128 stands for zero in the data rows.
Here is a table of points, one per row:
[155 142 138 170  87 103 113 126 123 132 123 155 118 135 108 103 111 125 145 141 153 159 168 145 121 129 154 168 134 127 140 142]
[129 145 141 163 127 127 134 155 154 159 143 139 148 128 147 185  95 134 133 109 131 119 140 120 100  99 119 131 135 123 133 130]
[143 149 132 139 129 134 114 133 134 141 132 138 163 164 165  84 127 137 133  70  96 110  93 114 101 128 110 148 149 126 119 135]
[142 121 123 139 151 136  54  79 105 115 113 146  99  92 118 104 117 127 127 139 138 135 140 108 109 118 139 134 146 124 149 128]
[143 128 125 141 151 149  90  72  94 119 136 111 140 100 120 109 130 120 140 166 152 142 133 115 106 129 135 163 126 150 141 163]
[ 60  63  86  84 110 121 131 139 145 142 145 133 142 135 129 126 142 141 140 152 118 144 135 142 137 131 181 111 125 119  98 160]
[130 167 116 136 142  56  93 108 103 148 122  92 116 124 103 107 110 115 125 151 158 119 135 138 132 119 146 153 159 132 128 154]
[162 141 136 128 121 134 128 122 133 127 145 174 171 173  87  99 121 152 146 132  94  81  69 114 109 111 139  93 133 131 165 163]
[125 122 129 113 144 140 160  56  94 106  87 137 109 119 115 125 122 132 128 158 168 125 143 111 104 108 127 161 133 166 150 155]
[155 122 162 128 151 123 125 146 147 169 149 119 129 161 199  97 131 164  76 113 109 106 115 120 134 109 118 124 139 116 164 151]
[135 131 165 125 108  84 126 126 107 128 142 107 110 127 100 107 125 124 130 131 133 139 178 140 118 108 146 135 128 139 152 140]
[136 148 130 127 137  88 147 145 153 141 136 155 132 126 133 192 105 104  93 114 137 114 115 116  96 121 111 133 151 125 102 145]
[142  68  71  86  88 114 106 135 123 139 126 116 139 133 124 151 153 138 180 137  91 134 132 137 136 148 147 107 127 109 136 100]
[114 145 135 132 130 144 142 127 138 122 144 131 134 100 127 112  80  95 137 118 139 115 136 144 146 120  76 108 112 115 106 114]
[122 160 128 119 125 121 127 147 142 132 177 131 136 138 147 164 154  52 104  92 107 158  93 104 112 112 130 131 133 116 147 144]
[ 57  67  91 113 109 134 126 135 151 138 138 137 127 137 160 130 122 151 163 173 111 117 140 144 138 134 182 132 117 122 120 105]
[138 117 157 129 165 152 187  96 126 126 106 128 153 105 106 135 134 129 121  93  95 130 128 139 133 147 174  98 119 122 114 109]
[150 105 155 141 137 122 120 135 111 146 144 121 154 171 154  75 133 140 161  56 103  94  79 101  83 116 102 130 118 132 120 133]
[150 126 168 145 119 104 122 160 136 151 137 153 119 136 153 163 143  81 113 130 117 102 133 122  98 109 117 112 131 116 123 149]
[133 122 120 145 123 145 144 115 137 147 121  93 134 130  91 119 122 110  78 117 129  96 152 147 128 155  97 121 115 104 121 118]
[140 141 125 157 127 120 111 146 151 134 153 140 150 119 157 172 117  88 112 133 120 125 120 124  87 123 122 117 133 125 157 115]
[118 124 152 108 144  58 114 129 112 124 123 126 114 127 106  94 123 105 130 137 127 165 144 134 119 135 124 144 148 154 138 135]
[144 136 147 157  59 104  96 110 136 107 131 113 124 131 120  98 101 113 142 147 127 157 133 159 104 129 143 149 128 149 134 112]
[148 135 134 135 121 130 118 165 144 145 145 135 150 149 145 165 135  63  95  99 139 109 107 120 135 104 129 148 135 146 133 132]
[110 136 120 157 142 155 135 120 133 134 156  99 144 129 123 122 119  91 120 117 120 137 152 118 144 153  83  93 130 127 125 123]
[120 162 117 161 148 168 160 134  95 114 124  87 103 141 138 111 130 114 115 122  91 119 130 127 150 168 187  52 127 118  95 136]
[123 148 140 139 109 117 150 145 151 168 154 135 116 154 121 168 103 129 115 123 128 148 114 101 111  84 111 145  98 143 130 102]
[131 116 153 127 139 133 124 136 156 151 144 152 132 131 145 168 148  64 103 127 101 109 122 118 119  84 125 152 158 100 132 142]
[108 103 107 124 125 114 136 159 145 154 139 136 150 138 128 119 174 143 142 158 200 179 127 130 135 124 134  77  58  93 116 102]
[158 133 132 145 151 128 200  85 138 120 117 108 142 108 141 143 111 120 137  92 121 144  95 126 149 145 159 101 112 113 127 115]
[ 83  87 118 133 124 117 127 141 129 167 130 140 148 122 125 135 162 155 151 191 153 117 141 134 129 147 148 117 126 126  79  71]
[129 129 113 128 136 159 141 120 118 144 141 153 111 102 127 126  73 118 127 103 140 109 157 139 140 145  90 111 115 103 127 133]
[149 134 128 144 141 158 129 164 174 157  51  82  95  99 104 113 139 148 152 124 167 154 144  99 113 128 130 140 184 166 166 133]
[145 143 116 149 143 139 170 108 128 141 115 131 138 102 142 118 136 117  79 150 127 124 126 122 145 160 115 118 119 124 110 124]
[148 101  96 118  90 108  89  89  70 107 126 113 133 142 144 160 180 139 138  96 111 128 176 175 159  68 122 128  98 123 130 132]
[145 171 142 112 119 143 103 150 131 137 141 172 139 129 197  65 147 153 109  93  85 111 114  97 120 107 122 117 127 149 121 144]
[166 112 142 134 135 140 165 126 123 121 132 136 116 121 119 127 114 118  93 133 108 136 134 158 119 163 118 133 109 108 107 128]
[143 123 101 132 135 135 158 185  28 107  84 113 133 119 115 104 115 125 142 129 179 128 145  88 123 127 129 175 146 163 148 148]
[108 112 108 116 121 109 127 144 151 135 125 138 130 134 145 131 131 154 171 166 186 130 125 145 105 121 159  79  99  70  71 106]
[ 92  95 102 113 105 117 120 156 120 148 136 134 136 120 130 130 150 134 140 152 167 120 123 123 125 127 160  89 132  66  76  79]
[157 132 142 143 123 123 137 119 133 116 147 164 200 142  88 103 116 169 134 154  82  67  62  75 118 113 109  97 139 138 133 144]
[150 160 141 150 130 131 137 115 137 134 147 161 152 194 113  76 135 152 167 122  91  74  88 105 114 120 110 126 117 145 154 119]
[121 144 105 130 143 139 148 151 145 140 179  99  41  48  42  92 129 148 148 109 151 148 112 145  87  75 125 154 195 188 140 117]
[155 149 136 133 118 126 111 138 144 135 134 138 122 161 167 130 125 152  60 121 101 119 100 118 112 104 121 122 125 134 122 145]
[136 140 131 124 148 155 154 136 131 137 143 124 138 104 136 117 103 120 118 147 125 149 124 152 130 137  79 126 122  85 131 135]
[142 105 147 127 137 149 121 166 182  65  63  94 105  90 129 115 123 143 146 148 136 129 144 114 118 113 130 152 153 151 171 152]
[121 130 109  82 106 126 129 139 162 115 131 140 134 134 142 119 139 143 153 159 208 153 109 123 144 109 145 103  80  72  79  81]
[119 142 133 131 130 121 119 159 139 173 129 128 173 130 134 158 110  92  98 115 146 119 102 136  94 116 118 140 136 139 131 126]
[115 125 139 123 132 147 150 154  43  77 119 121 105 123 123 112 113 124 139 157 144 147 137  88 127 110 121 154 158 147 163 148]
[149  94 100 130 150 122  91 103  72  88 117 124 168 159 140 160 194 144 124 106 117 157 180 177 145 106 108 148 133 119 121 128]
[112 130 151 121 149 142 133 147 143 115 129 157 127 110 112 105 105 113 115 120 134 135 128 138 147 131  68 122 113 115  88 139]
[124  90  71  65 106 111 131 130 137 128 142 131 139 135 154 133 131 143 167 152 131 115 140 127 164 137 161 116 150 145  89 114]
[137 150 147 148 124 154 127 115 147 135 158 132 177 197 105  96 122 161 161  96  93  78 108 121 100 128 117 144 120 148 126 165]
[136 140 122 130 135 118 114 159 154 136 139 148 143 110 152 167 147  67 109 112 111 104 117 132  92  98 123 131 110 146 139 130]
[154 102  73  56 102 106 123 126 142 151 157 131 132 126 125 146 141 155 176 107 144 110 152 125 161 163 153 132 109 127 142 107]
[148 113 122 141 139 147 116 155 158 166  87  57  61  89 102 124 120 143 138 156 141 159 119 103 115 104 113 144 155 177 161 134]
[ 89  70  76  97 117 108 121 134 150 120 140 138 145 109 129 143 143 147 156 156 105 124 129 117 148 144 158 135 107 134  90 123]
[160 146 156 123 118 141 139 157 157 143 160 140 145 131 127 174 119 119 130 144 118 130 133 110 108  90 112 139 102 144 117 116]
[127 140 141 114 130 139 143  49  87 110 125  96 105 119 136 123 114 132 126 159 159 136 131  82 103 123 129 157 154 147 136 140]
[115 147  90  63  98 103  99 127 129 119 160 130 120 140 141 156 152 151 160 132 122 136 118 141 158 195 114 143 109 151 143 103]
[ 74 109 116 120 123 123 111 156 145 149 150 144 136 117 119 136 144 189 129 156 180 126 139 140 130 140 180 115 121  98  80  72]
[151 138 131 138 150 149 178 103  97 132  86 110 115 134 132 125 108 101 134 105  85 151  91 142 146 134 188  89 117 117 102 103]
[112  89 123 129  87  93 102  82  98 104 121 120 129 142 153 168 164 160 124 100 139 118 127 166 188 105 105 119 148 132 145 114]
[139 167 162 125 164 174 135 136  99  88 137  83 110 119 125 143 139 118 118 145 104  81 113 137 159 186 165  86  79 123 101 127]
[115 144 133 154 152 187 120 154 111  97 106 109  96 135 107 132 136  98 116 120 117  58 120 151 170 181 165 150  65  97 129 121]
[136 139 139 123 146 184  63  82  97 114 133 132 116 109 104 140 116 131 134 152 145 152 143 100 107 131 146 156 173 117 138 152]
[ 92 112 151  80  79 112 105 102 123 130 110 121 143 146 157 157 174 163 131 110 154 131 116 159 149 177  96 135 139 124 115 147]
[126 129 144 126 173  54  92 100 121 133 118 126 132 121 114 100 132 104 131 154 150 140 148 116 149 132 152 144 144 142 150 166]
[116 141 127 102 125 126 121 154 167 134  15  74  95  98  71 108 116 128 115 137 110 158 140  84 123 109 113 153 155 149 150 135]
[115 138 136 115 140 177 123 125 144 146 132 123 120 155 129 109 100 101 138 149 132 131 127 142 145 110  68 109 132 104 124 112]
[119 146 147 134 144 123 114 135 147 137 143 142 135 127 196  76 122 167  96  81  82  95 132  89 123 111 110 143 123 126 134 126]
[113 124 125 115 163 145 130 147 133 149 141 147 122 148 103 102  92 107 116 130 144 121 154 169 143 112  65  81 109 129 139 147]
[ 81 123 127 132  68 103  88 104 113 137 101 144 131 126 157 152 163 159 137 108 125 130 134 153 197 140  99 132 127 133 135 142]
[136 116 118 157 144 141 175 106 128 124 111 143 141  94 107 123 131 114  97  98 109 135 102 145 131 179 146 115  99 144 116 114]
[140 150 133 129 137 123 185  92 128 124 138 120 112 113 113 130 119 120 100 123 128 116 120 120 139 148 128 128  91 106 129 121]
[149 136 134 159  56  99 105 104 135 114 131 141 122 101 106  82 134 101 128 153 145 140 143 132 132 120 127 146 134 159 121 102]
[144 124 126 154 132 170 135 152 167 163 139  75  65  59  87  88 181 128 171 129 147 168 137 106 106 116 123 152 152 168 134 186]
[142 145 173 115  59 109 120 140 122 124 135 130 144  95 111  90 108 119 132 155 141 145 146 190 134 121 147 153 162 142 125 153]
[150  89 123 147  87  99 122  84 101  99 142 126 132 142 146 164 181 178 106 118 135 139 158 155 199 101 102 137 165 112 100 131]
[135 163  79 111 167 102 116  64  89  71  95 143 158 163 154 167 180 149 142 126  91 152 194 200 126  93 103 155 137 135 111 108]
[149 136 113 131 118 118 136 148 152 153 151 159 134 115 161 156  97 101 101 144 122 106 129 129  99 114 108 130 143 142 148  95]
[124 138 159 161 150 140 182  79 120 146  81 128 113 114 154 146 115 129 148 111  95 123 128 137 152 139 181  73 100 152 122 119]
[145 116 140 132 150 174 104 146 154 147 142 148 133 141 112 119  76 125 122 135 138 165 127 146 178 110  91 115 130 129 109 129]
[125 125 137 131 133 147 161  98 138 131 124 101 153 117 124 117  88 120  91  87 121 135 124 131 155 138 158 144 114 115 119 101]
[146 133 148 137 133 113 131 157 149 160 136 140 134 141 148 184 102 101 122 116 135 116 131  91 113 101 132 124 132 135 118 137]
[144 148 140 134 158  79  91  94 126 130 122 116 122 130  98 121 112 137 131 155 145 146 169 108 123 125 146 141 131 122 161 142]
[125 139 144 150 200 165 123 166 113  75 115  83  92 126 125 125 147 105 136 119 124  59  65 177 191 148 143 169  91  72 135 106]
[109 121 107 141 114 138 131  76  70  86 104 105  93 116 117 120 110 120 127 151 161 126  99 127  84 109 120 147 132 152 146 170]
[132 167 126 138 123 130 147 133 114 146 130 210 188 132  74 106 129 166 132 143  93  81  64  89 123 104 140 113 153  89 178 168]
[102 111 146  77 105  95  95 122 112 122 131 155 101 126 146 161 166 173 166  97 136 147 114 157 142 197  85 123 134 117 136 116]
There is one direction along which these points spread out most. Take the direction at right angles to it along which they spread out most. Go by this last direction. Where along it does each point below lie, from 0 to 99? The average is 50, and the first point in the table lies past the average. One standard deviation of the points above along it is 16.
[130 122 139 123 145 145 162 123 126 136 128 139 115 155 117 117 117 101 101 143 122 131 132 159 117 150  88 114 120 112 135 117] -> 42
[127 118 120 136 131 131 157 150 185  27  84  90 101 126 120 103 121 127 141 131 158 139 159 101 105 126 119 136 171 138 170 151] -> 76
[136 127 146 120 132 138 133 196  57  79  81 113 111  95 118 130 110 139 138 142 147 151 139  90 105 127 123 132 150 152 157 145] -> 74
[116 118 148 138 167 109  68  84 110 106 137 113 128 111 118 117 106 130 149 132 135 156 145 103  99 129 130 146 137 141 148 137] -> 70
[127 142 137 144 130 146 177 110 126 115 116 129 126 113 117 135 125 123 103 101 104 133 141 125 135 130 159 101 105 102 116 129] -> 40
[121 137 141 138 136 164 162 124 118 127 128 144 127 134 128 115 137 104 105 112 123 127 163 104 125 152 113 132 107  99 144  91] -> 41
[158 129 129 141 128 124 114 138 147 153 145 143 125 147 175 139 119 157  56 107 111 115 102 124 117 113 123 131 131 140 136 136] -> 31
[136 155 131 156 155 140 135 143 122 137 137 131 124 132 135 112  84 114 155 122 121 155 129 140 149 152  75 135 114 103 101 127] -> 43
[ 93 149 106  79  76 111 115 114 120 130 135 126 136 136 141 162 161 166 162 109 130 126 145 147 115 196  98 142 117 108 144 118] -> 51
[129 143 166 135 146 175 157 104  96 123 108 118 110 140 118 136 134 105 109 107 115 115 115 147 156 153 191  55 127 152 101 107] -> 39
[126 130 125 137 141 127 121 174 135  30  86  98 123 103  94 119 113 162 104 143 149 162 135 103 112 135 132 134 127 174 162 135] -> 76
[ 65  79 104 117 128 118 145 163 124 155 151 127 145 144 134 118 158 144 151 181 119 142 138 148 116 130 165 130 113 123  99  71] -> 50
[126 129  63  62 104 104 120 131 136 129 134 147 116 164 125 157 149 137 172 114 113 143 150 130 138 192 130 140 143 117 114 122] -> 53
[121 129 126 156 135 116 123 147 161 125 158 146 125 135 164 155 120 122  83  95 113 124 101 139 113  98 118 117 128 152 130 157] -> 33
[124 135 148 133 138 109 117 143 161 139 147 148 116 184 128 158 134  88 102  99 127 111 110  93 125 111 119 153 129 153 101 145] -> 35
[ 55  92  97 136  96 132 118 132 148 146 131 148 118 147 126 145 133 155 155 168 114 172 110 142 129 137 178 128 118  90 134 103] -> 53
